B =
[[130 137 121 127 141 117 132 129 125]
 [132 128 131 118 137 107 131 131 129]
 [136 134 126 135 137 115 136 136 142]
 [132 132 119 128 147 113 134 134 135]
 [133 122 128 134 140 113 132 131 129]
 [129 131 128 135 136 115 131 135 131]
 [135 143 131 124 128 116 135 138 135]
 [133 142 126 130 127 112 132 133 133]
 [138 130 119 127 142 117 128 128 140]
 [125 139 122 120 136 117 132 131 130]
 [135 133 135 128 140 114 129 133 120]
 [137 131 128 132 144 113 140 133 129]
 [128 132 130 126 141 113 135 128 133]
 [135 136 130 128 137 116 129 127 133]
 [139 133 121 121 143 113 130 134 132]]
Counting starts at 0.
The entry at the centre: 127
What is the entry in row 1 and column 1?
A: 128
What is the entry in row 0 and column 2?
A: 121
The top-left entry is 130
The top entry of the column that holds the smallest entry -> 117
The entry at row 2, column 0: 136
The entry at row 2, column 1: 134
The entry in the bottom-right corner: 132
The entry in the bottom-left corner: 139
What is the entry just left of the largest entry?
A: 128
What is the entry in row 1 and column 0?
A: 132
The entry at row 0, column 1 -> 137
What is the bottom entry of the column that holds the smallest entry?
A: 113
What is the entry in the top-right corner?
A: 125
The entry at row 2, column 2 is 126
The entry directly below the centre entry is 142
What is the entry directly above the largest entry?
A: 137
What is the entry just left of the smallest entry?
A: 137
What is the entry just left of the centre entry?
A: 130
The smallest entry is 107
The maximum is 147
